In the rows, 100 means zero.
Rows swapped in pairs by one turn or mirror: which row each one swaps with
The rows were stretched afterwards, more along some directions than others.
mive: [108, 99, 108, 96, 117, 81, 116, 96, 123, 110, 98, 114, 120, 89, 77, 91, 72, 95, 86, 113, 113, 106, 96, 74, 99, 96, 103, 100, 74, 106, 80, 87]
ded: [112, 93, 116, 103, 120, 85, 110, 103, 129, 113, 115, 119, 118, 83, 65, 96, 78, 91, 91, 101, 113, 104, 95, 83, 98, 110, 108, 87, 68, 110, 94, 91]
mabef: [115, 103, 94, 105, 113, 107, 93, 77, 105, 98, 81, 95, 90, 91, 114, 92, 97, 111, 94, 110, 108, 91, 95, 93, 128, 108, 113, 72, 117, 117, 96, 113]
ved: [105, 92, 148, 127, 112, 103, 109, 93, 136, 126, 121, 108, 92, 91, 86, 87, 63, 87, 109, 108, 110, 104, 105, 98, 126, 122, 88, 96, 86, 129, 82, 102]
Zenen: [107, 108, 79, 101, 103, 113, 87, 90, 82, 103, 78, 107, 97, 97, 117, 94, 106, 121, 106, 114, 98, 85, 99, 99, 115, 106, 112, 77, 116, 112, 99, 117]
moli: [108, 109, 84, 100, 104, 111, 86, 87, 91, 97, 78, 107, 96, 93, 112, 95, 106, 118, 107, 114, 104, 89, 97, 96, 119, 109, 115, 75, 122, 112, 92, 114]
lalol: [109, 99, 95, 108, 118, 111, 106, 99, 113, 102, 93, 109, 86, 65, 92, 84, 95, 100, 110, 100, 105, 117, 85, 95, 97, 89, 89, 96, 96, 96, 108, 99]
mubu: [81, 112, 130, 131, 121, 121, 123, 91, 132, 100, 96, 92, 81, 80, 74, 88, 98, 99, 100, 112, 106, 130, 84, 71, 110, 97, 100, 91, 83, 125, 75, 93]
pif: [107, 101, 88, 102, 121, 89, 116, 100, 104, 107, 85, 96, 106, 112, 110, 98, 81, 104, 91, 126, 97, 105, 93, 100, 110, 86, 94, 120, 94, 98, 85, 102]
bam: [114, 111, 133, 106, 118, 97, 113, 109, 116, 104, 117, 90, 87, 78, 98, 76, 86, 84, 116, 105, 95, 85, 119, 93, 118, 110, 103, 102, 91, 112, 86, 99]
vof: [79, 104, 87, 109, 83, 104, 90, 111, 83, 94, 87, 123, 109, 104, 111, 101, 117, 117, 124, 112, 96, 110, 98, 92, 105, 118, 116, 89, 89, 115, 91, 110]
givo: [103, 104, 87, 102, 118, 85, 118, 97, 107, 106, 86, 99, 110, 108, 104, 100, 75, 102, 97, 126, 104, 102, 96, 86, 110, 89, 98, 117, 93, 97, 82, 97]
gere: [82, 122, 125, 122, 121, 95, 122, 92, 115, 98, 99, 88, 109, 96, 76, 83, 84, 107, 99, 93, 101, 121, 97, 66, 109, 98, 111, 95, 73, 134, 94, 100]
Nivif: [122, 103, 108, 106, 116, 104, 98, 81, 110, 99, 82, 92, 86, 88, 109, 92, 94, 116, 90, 112, 106, 91, 90, 92, 133, 109, 107, 69, 116, 119, 98, 111]
Bunal: [115, 93, 123, 108, 120, 84, 113, 97, 133, 113, 111, 114, 116, 75, 68, 90, 81, 92, 91, 91, 109, 105, 95, 72, 100, 110, 109, 80, 65, 114, 95, 92]
mepa: [113, 98, 132, 132, 102, 116, 114, 109, 120, 96, 101, 94, 86, 65, 110, 86, 112, 93, 97, 63, 78, 107, 93, 70, 106, 128, 130, 84, 84, 131, 90, 110]
tifu: [106, 95, 124, 125, 90, 111, 109, 111, 109, 91, 83, 102, 93, 76, 112, 90, 116, 105, 89, 61, 77, 106, 91, 73, 100, 124, 132, 88, 94, 127, 88, 112]
Tufir: [85, 91, 117, 122, 122, 100, 98, 92, 109, 108, 122, 86, 94, 83, 99, 112, 80, 93, 99, 98, 102, 122, 85, 92, 139, 107, 110, 101, 95, 122, 90, 92]
Zusoz: [113, 93, 146, 119, 112, 104, 113, 97, 143, 126, 122, 110, 93, 90, 84, 88, 66, 86, 113, 105, 109, 106, 105, 93, 124, 128, 87, 91, 78, 129, 85, 99]
Kar: [87, 100, 107, 130, 109, 110, 127, 109, 110, 107, 92, 78, 95, 110, 119, 98, 102, 101, 98, 106, 95, 97, 103, 125, 112, 98, 88, 109, 105, 92, 106, 116]
det: [95, 88, 129, 124, 110, 117, 117, 89, 100, 105, 110, 76, 110, 98, 87, 109, 63, 110, 85, 101, 111, 127, 91, 129, 109, 104, 82, 101, 87, 116, 108, 91]
kozaf: [107, 102, 141, 115, 116, 98, 109, 96, 132, 124, 124, 106, 92, 90, 87, 83, 68, 78, 113, 108, 107, 95, 115, 90, 124, 120, 95, 95, 85, 124, 79, 99]
tolal: [92, 90, 125, 110, 90, 86, 120, 119, 110, 99, 111, 101, 121, 104, 106, 107, 80, 92, 91, 81, 100, 106, 99, 107, 105, 107, 107, 113, 94, 102, 118, 105]
Degir: [113, 95, 121, 109, 89, 102, 110, 124, 97, 104, 110, 133, 106, 90, 103, 98, 112, 89, 126, 87, 88, 92, 94, 112, 108, 128, 99, 76, 70, 108, 108, 117]
Vosif: [79, 95, 116, 138, 106, 117, 127, 109, 111, 105, 92, 76, 94, 102, 120, 100, 107, 103, 97, 104, 95, 103, 102, 128, 113, 99, 90, 110, 108, 100, 111, 117]
Mal: [85, 96, 119, 139, 103, 109, 127, 109, 115, 103, 97, 73, 94, 101, 117, 94, 106, 104, 97, 99, 96, 105, 111, 133, 114, 98, 88, 109, 105, 104, 122, 108]
gak: [106, 100, 147, 118, 115, 101, 108, 94, 137, 122, 120, 103, 93, 92, 88, 81, 68, 87, 115, 109, 111, 101, 114, 86, 126, 120, 91, 99, 88, 130, 81, 101]
Bomoz: [86, 100, 91, 122, 113, 103, 120, 107, 104, 106, 89, 88, 93, 111, 126, 104, 95, 104, 105, 123, 93, 98, 100, 113, 119, 96, 93, 118, 110, 101, 89, 116]
loni: [100, 92, 115, 108, 89, 86, 121, 123, 106, 100, 110, 108, 126, 94, 99, 103, 81, 87, 99, 80, 100, 105, 96, 106, 97, 102, 101, 106, 84, 90, 126, 105]
gazu: [109, 91, 130, 123, 104, 101, 108, 112, 122, 108, 113, 107, 100, 71, 85, 91, 106, 91, 89, 62, 83, 113, 85, 71, 105, 129, 127, 79, 69, 126, 99, 107]
Tez: [99, 95, 116, 108, 92, 84, 122, 126, 110, 100, 106, 107, 120, 99, 100, 103, 82, 89, 96, 80, 95, 101, 99, 111, 100, 104, 105, 106, 87, 95, 121, 103]
dusu: [116, 108, 91, 104, 107, 110, 95, 88, 94, 96, 77, 96, 90, 88, 116, 92, 101, 115, 96, 113, 107, 90, 90, 90, 127, 108, 111, 73, 119, 114, 97, 112]
gupu: [116, 101, 134, 116, 114, 93, 115, 85, 130, 90, 85, 80, 94, 94, 97, 110, 68, 107, 70, 103, 116, 113, 81, 80, 135, 118, 112, 82, 105, 134, 84, 96]
semu: [119, 97, 123, 105, 88, 102, 118, 111, 123, 105, 105, 122, 95, 78, 98, 80, 110, 72, 116, 71, 109, 93, 108, 115, 94, 118, 72, 81, 75, 95, 119, 112]
Sata: [113, 90, 102, 114, 102, 90, 127, 109, 91, 110, 86, 104, 132, 94, 105, 96, 88, 106, 76, 73, 88, 91, 98, 126, 108, 103, 97, 100, 78, 106, 128, 107]
nos: [124, 108, 129, 109, 120, 97, 117, 109, 115, 104, 114, 85, 86, 79, 103, 82, 92, 86, 105, 103, 87, 86, 111, 91, 111, 109, 109, 104, 79, 107, 82, 92]
vurur: [104, 107, 91, 99, 123, 87, 118, 102, 108, 111, 84, 104, 108, 109, 103, 97, 80, 102, 94, 127, 99, 97, 99, 88, 110, 89, 102, 113, 90, 101, 77, 99]
pok: [105, 102, 94, 100, 123, 87, 123, 97, 114, 110, 84, 105, 113, 104, 100, 98, 75, 99, 96, 127, 106, 98, 95, 88, 107, 88, 96, 119, 93, 99, 82, 98]
leti: [73, 114, 131, 133, 125, 115, 123, 89, 124, 104, 99, 83, 89, 85, 74, 83, 94, 102, 101, 109, 105, 125, 91, 75, 110, 95, 107, 94, 82, 130, 81, 97]
zadi: [114, 89, 107, 114, 98, 95, 127, 111, 89, 110, 85, 104, 134, 86, 104, 89, 94, 102, 76, 68, 88, 89, 103, 119, 102, 98, 102, 98, 77, 111, 125, 103]
keb: [107, 94, 145, 118, 101, 83, 121, 105, 130, 97, 97, 85, 106, 95, 96, 105, 69, 90, 75, 94, 111, 120, 86, 90, 125, 110, 106, 95, 84, 125, 102, 96]
Muko: [112, 106, 120, 114, 91, 120, 124, 89, 105, 90, 70, 88, 100, 89, 103, 86, 83, 106, 85, 94, 102, 114, 95, 99, 94, 98, 88, 111, 97, 116, 85, 94]
Sezu: [109, 95, 118, 114, 90, 97, 108, 119, 91, 106, 109, 133, 106, 91, 102, 93, 112, 93, 128, 90, 78, 99, 89, 108, 109, 121, 102, 79, 66, 109, 108, 119]
vamuf: [88, 113, 127, 126, 125, 120, 119, 91, 134, 99, 94, 94, 76, 73, 73, 80, 94, 97, 108, 112, 112, 124, 90, 75, 105, 93, 96, 88, 86, 118, 78, 92]
zanod: [106, 113, 100, 114, 110, 89, 131, 107, 94, 107, 95, 105, 131, 102, 91, 93, 91, 101, 86, 77, 82, 95, 106, 99, 106, 102, 112, 101, 67, 112, 111, 103]
Vin: [81, 117, 130, 121, 115, 95, 124, 90, 124, 105, 97, 92, 106, 94, 75, 83, 91, 104, 94, 94, 94, 117, 99, 65, 111, 96, 110, 91, 80, 136, 89, 101]
zeg: [112, 105, 128, 119, 94, 121, 127, 90, 111, 88, 74, 83, 89, 83, 107, 79, 88, 100, 86, 86, 92, 117, 95, 89, 95, 101, 99, 113, 91, 121, 84, 94]
gog: [90, 95, 121, 133, 104, 100, 121, 114, 115, 103, 99, 80, 97, 92, 109, 86, 99, 112, 95, 89, 101, 97, 116, 127, 104, 105, 92, 98, 97, 114, 130, 105]
Duko: [92, 97, 128, 134, 102, 104, 127, 109, 124, 108, 97, 81, 99, 89, 111, 87, 103, 107, 98, 86, 97, 96, 116, 126, 104, 107, 90, 98, 101, 115, 133, 108]
bug: [109, 83, 151, 124, 103, 106, 112, 94, 134, 123, 115, 114, 99, 84, 88, 87, 70, 86, 105, 99, 114, 106, 105, 99, 120, 124, 85, 95, 82, 130, 87, 98]
Fipo: [98, 101, 132, 120, 99, 96, 111, 99, 115, 98, 90, 110, 105, 65, 93, 72, 98, 111, 100, 97, 113, 102, 113, 98, 99, 96, 105, 99, 94, 117, 118, 84]
Balen: [105, 92, 96, 98, 100, 98, 113, 121, 101, 101, 103, 113, 116, 83, 101, 100, 93, 95, 103, 84, 100, 98, 98, 116, 92, 97, 102, 101, 96, 82, 128, 103]
filad: [107, 107, 116, 111, 96, 120, 120, 86, 103, 94, 67, 89, 99, 91, 98, 87, 78, 113, 89, 104, 108, 116, 95, 101, 96, 95, 86, 115, 98, 117, 89, 96]
nov: [109, 88, 129, 108, 87, 99, 109, 119, 107, 112, 107, 131, 104, 88, 104, 88, 112, 86, 122, 84, 90, 90, 100, 116, 103, 118, 87, 73, 72, 104, 112, 123]
dogiv: [108, 90, 93, 106, 112, 110, 114, 109, 110, 107, 98, 115, 93, 69, 95, 91, 100, 96, 105, 92, 100, 100, 88, 107, 92, 90, 90, 95, 98, 87, 115, 100]
gegin: [109, 106, 143, 109, 119, 97, 112, 92, 131, 116, 120, 98, 92, 89, 87, 77, 66, 79, 112, 109, 110, 95, 118, 84, 118, 115, 96, 97, 85, 123, 80, 98]
Bal: [111, 108, 126, 120, 94, 119, 122, 98, 115, 96, 66, 98, 89, 83, 111, 75, 96, 101, 90, 81, 86, 108, 100, 83, 98, 106, 105, 109, 92, 128, 80, 104]
kavar: [82, 120, 133, 133, 123, 110, 124, 88, 126, 99, 100, 92, 92, 81, 72, 78, 97, 97, 104, 101, 98, 129, 92, 70, 107, 95, 102, 91, 72, 129, 83, 94]
kalu: [120, 96, 129, 107, 86, 102, 119, 115, 120, 104, 105, 127, 99, 77, 96, 85, 114, 73, 122, 73, 104, 98, 102, 112, 94, 118, 73, 82, 68, 95, 117, 111]
sud: [107, 95, 101, 108, 113, 112, 112, 104, 114, 105, 93, 111, 90, 65, 93, 85, 99, 99, 106, 91, 105, 108, 91, 104, 92, 92, 87, 95, 96, 89, 116, 98]
sevin: [116, 97, 126, 109, 89, 101, 117, 121, 113, 107, 105, 128, 100, 84, 98, 85, 113, 79, 121, 76, 97, 91, 101, 120, 97, 119, 75, 74, 67, 101, 118, 119]
Kimo: [107, 95, 92, 106, 117, 111, 111, 104, 107, 104, 97, 111, 94, 72, 90, 94, 96, 97, 106, 92, 105, 107, 88, 112, 88, 89, 89, 99, 95, 87, 115, 97]
Bigu: [83, 98, 117, 140, 102, 116, 132, 112, 113, 103, 96, 70, 91, 99, 114, 97, 105, 102, 98, 97, 100, 107, 101, 126, 110, 100, 88, 103, 98, 105, 121, 109]
peg: [112, 107, 120, 105, 97, 99, 115, 90, 142, 106, 89, 117, 92, 67, 92, 78, 96, 63, 100, 69, 126, 108, 98, 90, 108, 99, 75, 92, 85, 101, 104, 98]
zus: [109, 110, 118, 106, 103, 93, 108, 104, 105, 94, 90, 117, 112, 73, 86, 81, 95, 112, 103, 103, 105, 107, 93, 73, 111, 108, 121, 94, 85, 128, 100, 80]
bevub: [122, 106, 127, 104, 95, 99, 120, 94, 143, 108, 95, 120, 97, 71, 95, 73, 102, 62, 104, 67, 126, 101, 107, 96, 98, 107, 64, 90, 76, 104, 107, 100]
Reke: [115, 80, 143, 127, 106, 104, 113, 92, 133, 126, 115, 111, 98, 89, 89, 90, 68, 90, 103, 101, 109, 111, 101, 108, 123, 117, 82, 95, 78, 129, 96, 96]
zukiv: [107, 95, 143, 116, 104, 91, 119, 86, 136, 89, 87, 84, 91, 92, 97, 102, 77, 96, 68, 99, 119, 119, 82, 86, 133, 110, 103, 92, 105, 130, 84, 97]
Tinak: [88, 97, 101, 127, 106, 108, 121, 105, 102, 109, 85, 82, 95, 110, 124, 99, 102, 104, 97, 111, 89, 100, 99, 123, 115, 92, 91, 112, 108, 97, 100, 117]
zozek: [102, 92, 120, 122, 92, 98, 125, 118, 113, 90, 96, 101, 98, 80, 110, 104, 114, 89, 100, 83, 93, 127, 84, 101, 98, 114, 87, 115, 58, 109, 93, 84]
duzoz: [108, 105, 120, 107, 106, 97, 103, 103, 106, 96, 90, 118, 106, 72, 91, 77, 94, 115, 105, 104, 99, 107, 97, 67, 108, 103, 126, 93, 82, 132, 94, 80]
Lovo: [97, 112, 120, 124, 123, 122, 115, 87, 131, 101, 93, 97, 74, 72, 78, 84, 97, 101, 109, 112, 107, 129, 82, 77, 107, 96, 93, 90, 88, 119, 81, 92]
rul: [114, 92, 126, 111, 118, 88, 114, 101, 134, 108, 115, 113, 111, 71, 70, 92, 81, 92, 92, 90, 110, 106, 96, 75, 101, 119, 109, 76, 63, 121, 96, 96]
nere: [96, 100, 118, 123, 124, 122, 117, 87, 126, 100, 99, 97, 77, 69, 86, 89, 98, 101, 108, 107, 111, 126, 81, 88, 100, 92, 84, 99, 94, 111, 90, 94]
guno: [111, 106, 122, 115, 99, 124, 124, 92, 108, 94, 64, 91, 92, 80, 102, 79, 91, 105, 83, 90, 100, 113, 95, 90, 95, 98, 99, 115, 97, 124, 81, 98]
Dagi: [105, 89, 129, 119, 107, 94, 102, 100, 125, 109, 118, 112, 106, 69, 80, 92, 98, 95, 94, 76, 97, 110, 89, 76, 106, 123, 119, 74, 75, 120, 102, 104]
zun: [115, 94, 121, 112, 88, 103, 112, 122, 105, 105, 106, 131, 101, 89, 101, 95, 116, 88, 127, 84, 91, 95, 95, 112, 103, 121, 89, 76, 68, 102, 111, 121]
feved: [103, 95, 134, 114, 94, 85, 126, 115, 122, 97, 101, 94, 114, 104, 99, 110, 72, 89, 83, 89, 101, 115, 94, 100, 113, 109, 107, 106, 80, 117, 103, 97]

Reke swaps with Sezu
gazu swaps with keb
Bunal swaps with Tez
Tinak swaps with Lovo

